3, -306, -219, -327, -298, 292, 294, -13, 285, -29, 9
-414, 13, 9, 27, 32, -8, -9, -52, -25, 617, -496
:
-414, 13, 9, 27, 32, -8, -9, -52, -25, 617, -496
3, -306, -219, -327, -298, 292, 294, -13, 285, -29, 9

117, 43, -97, 196
-380, -578, 336, -298
112, 46, -165, 62
-91, -159, 65, -89
-21, -118, -35, -49
:
-380, -578, 336, -298
-91, -159, 65, -89
-21, -118, -35, -49
112, 46, -165, 62
117, 43, -97, 196

5, 182, -132, 176, -1, -21, -41, -207, 104, -377, -314, 43, 12
-6, -139, 92, -168, 11, 38, 703, -62, -78, -167, -124, -131, 18
-4, 50, 64, -350, 5, 13, 84, 66, 31, 112, 101, -133, -2
2, 433, -94, -393, -1, -31, -490, -38, 251, -39, -30, -116, -8
-1, -258, 57, 245, -2, 13, 147, 69, -150, 119, 94, 92, -1
:
-6, -139, 92, -168, 11, 38, 703, -62, -78, -167, -124, -131, 18
-4, 50, 64, -350, 5, 13, 84, 66, 31, 112, 101, -133, -2
-1, -258, 57, 245, -2, 13, 147, 69, -150, 119, 94, 92, -1
2, 433, -94, -393, -1, -31, -490, -38, 251, -39, -30, -116, -8
5, 182, -132, 176, -1, -21, -41, -207, 104, -377, -314, 43, 12

401, -56, 66, -53, 40, -397, 163, 82, -276, 102
272, 243, 110, -40, -145, -603, 222, 264, 409, -162
-8, 59, 17, 74, -114, 187, 64, -31, 92, -85
341, 75, 92, 31, -81, 20, 212, 100, 66, -61
-260, -21, -99, 5, 78, 304, -103, 52, 41, 77
255, -95, 29, -162, 13, -121, 184, -255, -251, -51
231, 47, 29, -50, -34, 497, 129, -3, 27, -80
:
-260, -21, -99, 5, 78, 304, -103, 52, 41, 77
-8, 59, 17, 74, -114, 187, 64, -31, 92, -85
231, 47, 29, -50, -34, 497, 129, -3, 27, -80
255, -95, 29, -162, 13, -121, 184, -255, -251, -51
272, 243, 110, -40, -145, -603, 222, 264, 409, -162
341, 75, 92, 31, -81, 20, 212, 100, 66, -61
401, -56, 66, -53, 40, -397, 163, 82, -276, 102

53, -393, -165, 108, -245, -187, -127, -286, 159
119, -366, 218, 574, 301, -214, 167, -212, 357
-280, 435, -83, -562, -124, 241, -127, 270, -328
-158, 301, 124, -213, 180, 134, 74, 215, -166
:
-280, 435, -83, -562, -124, 241, -127, 270, -328
-158, 301, 124, -213, 180, 134, 74, 215, -166
53, -393, -165, 108, -245, -187, -127, -286, 159
119, -366, 218, 574, 301, -214, 167, -212, 357

0, -3
296, 248
-71, 53
-190, -647
7, 2
1, -6
379, -269
-220, 121
:
-220, 121
-190, -647
-71, 53
0, -3
1, -6
7, 2
296, 248
379, -269

105, -50, 239, 55, -5, 62, -162
-338, -69, -45, 60, 43, 30, 45
76, -264, 59, 12, -59, -17, -6
47, 142, 98, -110, 212, -17, -45
118, 39, -37, -97, -8, 4, -30
-41, 111, -215, 8, -21, 69, 123
299, 79, 121, 30, -81, 69, -69
-117, 53, -227, -22, -4, 0, 31
-50, -19, -198, 16, 33, 19, -2
617, 1, -158, 18, 131, 54, -115
-113, 42, 136, 28, -96, -16, 36
20, 12, 0, 54, -98, 72, 56
:
-338, -69, -45, 60, 43, 30, 45
-117, 53, -227, -22, -4, 0, 31
-113, 42, 136, 28, -96, -16, 36
-50, -19, -198, 16, 33, 19, -2
-41, 111, -215, 8, -21, 69, 123
20, 12, 0, 54, -98, 72, 56
47, 142, 98, -110, 212, -17, -45
76, -264, 59, 12, -59, -17, -6
105, -50, 239, 55, -5, 62, -162
118, 39, -37, -97, -8, 4, -30
299, 79, 121, 30, -81, 69, -69
617, 1, -158, 18, 131, 54, -115
